In the data rows, zero lies at 7.5, halfway between 7 and 8.
Here is a table of points, one per row:
7 & 10 & 7 & 8 & 6 & 7 & 7 & 7 & 7 & 8 & 11 & 6 & 6 & 6 & 10 & 9 & 6 & 6 & 7 & 7 & 8 & 12 & 11 & 7 & 7 & 7 & 10 & 8 & 6 & 10 & 8 & 7 \\
7 & 10 & 11 & 7 & 7 & 11 & 9 & 6 & 7 & 8 & 7 & 10 & 6 & 10 & 8 & 8 & 5 & 6 & 6 & 5 & 11 & 12 & 10 & 7 & 6 & 8 & 7 & 12 & 7 & 9 & 7 & 5 \\
7 & 7 & 6 & 5 & 6 & 6 & 6 & 5 & 6 & 5 & 8 & 7 & 9 & 11 & 6 & 7 & 5 & 6 & 6 & 9 & 6 & 6 & 6 & 6 & 5 & 7 & 5 & 9 & 11 & 7 & 8 & 7 \\
7 & 10 & 10 & 7 & 7 & 10 & 9 & 7 & 7 & 8 & 9 & 8 & 7 & 9 & 8 & 8 & 6 & 6 & 7 & 6 & 11 & 11 & 10 & 7 & 5 & 7 & 8 & 11 & 6 & 10 & 7 & 6 \\
8 & 8 & 6 & 7 & 7 & 10 & 6 & 7 & 6 & 7 & 6 & 7 & 7 & 6 & 5 & 6 & 7 & 10 & 6 & 7 & 8 & 9 & 8 & 10 & 10 & 9 & 8 & 10 & 7 & 7 & 5 & 12 \\
7 & 7 & 13 & 6 & 12 & 6 & 7 & 8 & 7 & 6 & 5 & 7 & 8 & 6 & 7 & 6 & 6 & 6 & 7 & 7 & 6 & 6 & 13 & 10 & 9 & 6 & 10 & 5 & 11 & 6 & 11 & 6 \\
10 & 7 & 5 & 6 & 7 & 6 & 5 & 11 & 9 & 6 & 6 & 7 & 7 & 6 & 6 & 5 & 7 & 9 & 8 & 7 & 6 & 5 & 9 & 8 & 6 & 6 & 6 & 8 & 6 & 6 & 6 & 7 \\
10 & 8 & 5 & 10 & 7 & 6 & 6 & 6 & 5 & 10 & 12 & 6 & 6 & 7 & 7 & 8 & 7 & 6 & 7 & 6 & 6 & 9 & 12 & 8 & 10 & 6 & 14 & 4 & 6 & 6 & 6 & 7 \\
6 & 9 & 8 & 6 & 6 & 6 & 6 & 6 & 6 & 7 & 8 & 6 & 7 & 6 & 14 & 8 & 5 & 7 & 7 & 7 & 7 & 8 & 10 & 8 & 11 & 7 & 10 & 6 & 6 & 6 & 9 & 6 \\
5 & 5 & 5 & 12 & 7 & 5 & 11 & 6 & 13 & 13 & 9 & 8 & 6 & 6 & 6 & 7 & 11 & 7 & 9 & 9 & 6 & 5 & 6 & 5 & 5 & 6 & 11 & 6 & 5 & 8 & 9 & 8 \\
6 & 9 & 7 & 7 & 8 & 6 & 7 & 7 & 7 & 6 & 10 & 6 & 6 & 8 & 12 & 11 & 7 & 7 & 7 & 7 & 7 & 9 & 7 & 7 & 10 & 10 & 9 & 9 & 6 & 11 & 7 & 6 \\
7 & 9 & 7 & 6 & 7 & 12 & 7 & 7 & 6 & 6 & 6 & 7 & 6 & 7 & 9 & 7 & 10 & 10 & 7 & 6 & 8 & 7 & 6 & 8 & 11 & 11 & 7 & 9 & 6 & 7 & 6 & 15 \\
5 & 6 & 6 & 11 & 9 & 10 & 12 & 9 & 10 & 9 & 6 & 12 & 6 & 7 & 7 & 5 & 7 & 6 & 10 & 11 & 10 & 5 & 5 & 5 & 6 & 6 & 6 & 5 & 7 & 7 & 7 & 7 \\
7 & 9 & 15 & 6 & 9 & 6 & 6 & 6 & 7 & 7 & 6 & 7 & 9 & 8 & 10 & 5 & 7 & 7 & 7 & 6 & 6 & 8 & 10 & 6 & 6 & 5 & 7 & 6 & 15 & 7 & 15 & 8 \\
8 & 9 & 6 & 8 & 6 & 10 & 6 & 6 & 6 & 7 & 5 & 7 & 6 & 6 & 5 & 6 & 9 & 10 & 7 & 6 & 7 & 10 & 7 & 10 & 10 & 11 & 7 & 10 & 7 & 7 & 6 & 13 \\
6 & 6 & 8 & 5 & 6 & 6 & 7 & 5 & 9 & 6 & 6 & 5 & 12 & 11 & 6 & 8 & 11 & 7 & 5 & 9 & 6 & 6 & 5 & 5 & 7 & 11 & 6 & 5 & 9 & 11 & 10 & 7 \\
9 & 8 & 5 & 6 & 6 & 10 & 9 & 7 & 7 & 11 & 10 & 11 & 6 & 13 & 6 & 11 & 6 & 7 & 6 & 11 & 10 & 4 & 6 & 5 & 6 & 8 & 6 & 11 & 11 & 7 & 9 & 6 \\
13 & 5 & 5 & 9 & 11 & 5 & 6 & 11 & 10 & 6 & 6 & 7 & 11 & 7 & 8 & 7 & 7 & 8 & 12 & 9 & 7 & 6 & 7 & 9 & 5 & 5 & 6 & 7 & 8 & 6 & 5 & 7 \\
6 & 9 & 8 & 6 & 6 & 8 & 8 & 6 & 5 & 9 & 8 & 10 & 6 & 11 & 7 & 8 & 6 & 7 & 6 & 8 & 11 & 6 & 7 & 6 & 5 & 7 & 6 & 7 & 11 & 9 & 12 & 7 \\
6 & 5 & 7 & 8 & 7 & 7 & 7 & 11 & 8 & 7 & 7 & 7 & 12 & 6 & 8 & 6 & 12 & 11 & 12 & 7 & 6 & 7 & 5 & 10 & 6 & 10 & 6 & 9 & 7 & 6 & 6 & 7 \\
13 & 5 & 5 & 10 & 11 & 6 & 7 & 11 & 7 & 6 & 6 & 7 & 10 & 7 & 8 & 6 & 8 & 8 & 10 & 8 & 6 & 7 & 6 & 10 & 5 & 5 & 5 & 8 & 6 & 6 & 6 & 6 \\
9 & 7 & 6 & 7 & 6 & 7 & 5 & 10 & 8 & 7 & 6 & 8 & 8 & 6 & 6 & 6 & 8 & 9 & 8 & 7 & 6 & 7 & 7 & 10 & 7 & 8 & 5 & 8 & 7 & 6 & 5 & 8 \\
8 & 10 & 8 & 7 & 7 & 7 & 9 & 7 & 6 & 10 & 9 & 7 & 7 & 7 & 8 & 10 & 7 & 6 & 7 & 7 & 10 & 12 & 10 & 6 & 6 & 6 & 9 & 10 & 6 & 11 & 6 & 7 \\
11 & 9 & 6 & 5 & 6 & 10 & 9 & 10 & 8 & 12 & 11 & 11 & 6 & 15 & 6 & 11 & 7 & 7 & 5 & 12 & 9 & 5 & 5 & 6 & 6 & 8 & 6 & 12 & 11 & 6 & 8 & 7 \\
15 & 4 & 5 & 10 & 12 & 7 & 9 & 9 & 6 & 6 & 6 & 9 & 10 & 6 & 8 & 6 & 6 & 10 & 8 & 8 & 6 & 11 & 8 & 11 & 5 & 6 & 6 & 11 & 6 & 6 & 7 & 6 \\
11 & 6 & 5 & 6 & 7 & 6 & 6 & 11 & 10 & 6 & 7 & 7 & 6 & 6 & 7 & 5 & 6 & 7 & 8 & 7 & 6 & 5 & 9 & 8 & 7 & 6 & 5 & 7 & 8 & 7 & 6 & 7 \\
7 & 8 & 6 & 7 & 8 & 6 & 6 & 6 & 7 & 6 & 7 & 7 & 7 & 8 & 6 & 5 & 6 & 8 & 6 & 7 & 6 & 9 & 10 & 9 & 11 & 6 & 10 & 5 & 6 & 5 & 6 & 6 \\
5 & 5 & 7 & 12 & 7 & 7 & 13 & 9 & 11 & 7 & 5 & 11 & 7 & 6 & 6 & 6 & 11 & 6 & 11 & 11 & 10 & 5 & 6 & 5 & 6 & 6 & 6 & 6 & 6 & 8 & 8 & 7 \\
6 & 10 & 6 & 7 & 7 & 6 & 7 & 7 & 7 & 5 & 11 & 6 & 6 & 8 & 11 & 11 & 5 & 6 & 7 & 7 & 6 & 7 & 7 & 6 & 9 & 8 & 9 & 8 & 6 & 10 & 10 & 8 \\
5 & 6 & 6 & 10 & 10 & 11 & 11 & 10 & 9 & 9 & 6 & 11 & 6 & 7 & 6 & 5 & 7 & 7 & 10 & 11 & 11 & 6 & 5 & 4 & 6 & 6 & 6 & 4 & 8 & 6 & 8 & 6 \\
5 & 6 & 6 & 12 & 7 & 7 & 12 & 8 & 10 & 10 & 5 & 9 & 6 & 6 & 6 & 6 & 10 & 7 & 9 & 10 & 8 & 6 & 5 & 5 & 5 & 6 & 8 & 5 & 6 & 7 & 7 & 7 \\
6 & 9 & 7 & 7 & 6 & 5 & 8 & 7 & 7 & 8 & 11 & 5 & 6 & 7 & 9 & 11 & 4 & 7 & 7 & 7 & 8 & 10 & 8 & 6 & 7 & 7 & 10 & 7 & 6 & 11 & 8 & 8 \\
8 & 5 & 9 & 9 & 12 & 6 & 5 & 9 & 8 & 7 & 6 & 7 & 12 & 6 & 8 & 7 & 5 & 6 & 7 & 8 & 7 & 6 & 9 & 10 & 5 & 6 & 5 & 4 & 10 & 6 & 5 & 7 \\
8 & 10 & 8 & 7 & 8 & 8 & 10 & 6 & 6 & 13 & 9 & 8 & 6 & 9 & 6 & 8 & 6 & 6 & 7 & 6 & 11 & 9 & 11 & 5 & 5 & 5 & 6 & 8 & 8 & 9 & 8 & 8 \\
8 & 7 & 8 & 6 & 10 & 6 & 8 & 9 & 7 & 6 & 5 & 7 & 8 & 6 & 5 & 6 & 5 & 6 & 6 & 6 & 6 & 7 & 11 & 9 & 9 & 5 & 8 & 5 & 10 & 6 & 9 & 6 \\
6 & 5 & 5 & 12 & 6 & 7 & 6 & 6 & 10 & 11 & 12 & 6 & 6 & 7 & 7 & 9 & 9 & 7 & 6 & 5 & 5 & 6 & 10 & 5 & 9 & 5 & 13 & 6 & 6 & 6 & 7 & 7 \\
7 & 4 & 14 & 8 & 14 & 7 & 6 & 9 & 7 & 7 & 6 & 7 & 11 & 5 & 6 & 7 & 5 & 6 & 6 & 8 & 6 & 7 & 10 & 10 & 6 & 6 & 6 & 5 & 11 & 6 & 6 & 7 \\
6 & 8 & 8 & 7 & 6 & 9 & 7 & 9 & 8 & 7 & 7 & 7 & 10 & 7 & 5 & 6 & 10 & 10 & 10 & 6 & 6 & 7 & 4 & 10 & 11 & 11 & 6 & 9 & 6 & 6 & 5 & 13 \\
7 & 8 & 10 & 6 & 7 & 6 & 7 & 6 & 7 & 7 & 6 & 6 & 10 & 10 & 8 & 10 & 12 & 7 & 6 & 6 & 6 & 5 & 5 & 6 & 11 & 12 & 6 & 6 & 7 & 12 & 11 & 6 \\
6 & 9 & 9 & 6 & 7 & 6 & 7 & 7 & 6 & 7 & 9 & 6 & 7 & 8 & 11 & 10 & 7 & 8 & 7 & 6 & 7 & 7 & 4 & 6 & 10 & 11 & 8 & 9 & 6 & 12 & 8 & 6 \\
These points spread out most along one direction. For each point below, how far along it does it lie, from 0 to 99? 50 is the average, and the first point above lies past it. One standard deviation of the points above along it is 16.
6 & 6 & 7 & 6 & 5 & 6 & 7 & 5 & 6 & 6 & 7 & 6 & 10 & 11 & 6 & 8 & 6 & 6 & 7 & 8 & 6 & 5 & 5 & 5 & 5 & 9 & 6 & 8 & 9 & 8 & 8 & 7 \\ 54
6 & 6 & 5 & 11 & 7 & 5 & 8 & 6 & 10 & 7 & 9 & 8 & 5 & 6 & 6 & 8 & 12 & 5 & 7 & 6 & 7 & 7 & 6 & 5 & 8 & 6 & 11 & 5 & 7 & 7 & 7 & 7 \\ 49
10 & 6 & 5 & 9 & 8 & 8 & 7 & 8 & 5 & 7 & 5 & 8 & 9 & 6 & 7 & 6 & 8 & 10 & 7 & 6 & 7 & 11 & 6 & 11 & 5 & 8 & 6 & 10 & 6 & 6 & 6 & 8 \\ 38
6 & 7 & 6 & 6 & 6 & 7 & 6 & 10 & 9 & 7 & 6 & 7 & 9 & 6 & 6 & 6 & 10 & 9 & 9 & 6 & 6 & 7 & 5 & 9 & 10 & 9 & 6 & 7 & 6 & 6 & 6 & 8 \\ 39
6 & 9 & 7 & 7 & 6 & 7 & 7 & 6 & 6 & 5 & 9 & 6 & 6 & 7 & 8 & 9 & 7 & 7 & 7 & 6 & 8 & 9 & 7 & 8 & 8 & 9 & 10 & 8 & 6 & 10 & 6 & 6 \\ 66
9 & 6 & 7 & 7 & 7 & 13 & 11 & 14 & 13 & 11 & 6 & 12 & 6 & 10 & 8 & 8 & 10 & 5 & 14 & 13 & 10 & 6 & 6 & 5 & 6 & 7 & 6 & 5 & 8 & 6 & 6 & 7 \\ 31
7 & 10 & 6 & 7 & 6 & 8 & 7 & 5 & 6 & 7 & 8 & 6 & 6 & 6 & 13 & 8 & 7 & 9 & 7 & 7 & 7 & 9 & 10 & 9 & 12 & 8 & 10 & 7 & 7 & 6 & 6 & 9 \\ 65
6 & 10 & 10 & 7 & 6 & 6 & 6 & 6 & 7 & 6 & 8 & 6 & 7 & 6 & 12 & 7 & 6 & 6 & 7 & 8 & 7 & 8 & 9 & 9 & 9 & 7 & 9 & 7 & 6 & 7 & 9 & 6 \\ 62
9 & 10 & 5 & 5 & 7 & 9 & 6 & 6 & 7 & 6 & 10 & 8 & 6 & 5 & 7 & 11 & 9 & 8 & 6 & 6 & 8 & 5 & 9 & 6 & 8 & 9 & 9 & 9 & 6 & 5 & 7 & 6 \\ 61
9 & 8 & 7 & 9 & 9 & 11 & 8 & 7 & 7 & 6 & 6 & 8 & 8 & 7 & 6 & 6 & 8 & 12 & 7 & 6 & 8 & 12 & 7 & 11 & 7 & 10 & 6 & 11 & 6 & 6 & 7 & 13 \\ 45
7 & 9 & 15 & 6 & 7 & 6 & 6 & 6 & 6 & 6 & 7 & 7 & 9 & 8 & 6 & 5 & 6 & 7 & 7 & 7 & 6 & 7 & 8 & 6 & 6 & 6 & 7 & 7 & 11 & 7 & 12 & 8 \\ 55
7 & 9 & 6 & 7 & 6 & 10 & 6 & 6 & 6 & 7 & 6 & 6 & 6 & 6 & 9 & 7 & 8 & 9 & 6 & 7 & 8 & 9 & 8 & 10 & 12 & 9 & 9 & 9 & 6 & 6 & 6 & 11 \\ 59
6 & 7 & 8 & 6 & 6 & 6 & 6 & 6 & 6 & 6 & 8 & 5 & 9 & 10 & 5 & 10 & 9 & 7 & 6 & 7 & 6 & 6 & 4 & 6 & 9 & 9 & 6 & 6 & 7 & 11 & 10 & 7 \\ 61
6 & 9 & 9 & 6 & 7 & 9 & 9 & 6 & 5 & 10 & 9 & 10 & 5 & 10 & 6 & 9 & 6 & 7 & 7 & 7 & 10 & 7 & 8 & 6 & 4 & 6 & 6 & 7 & 9 & 9 & 10 & 7 \\ 64
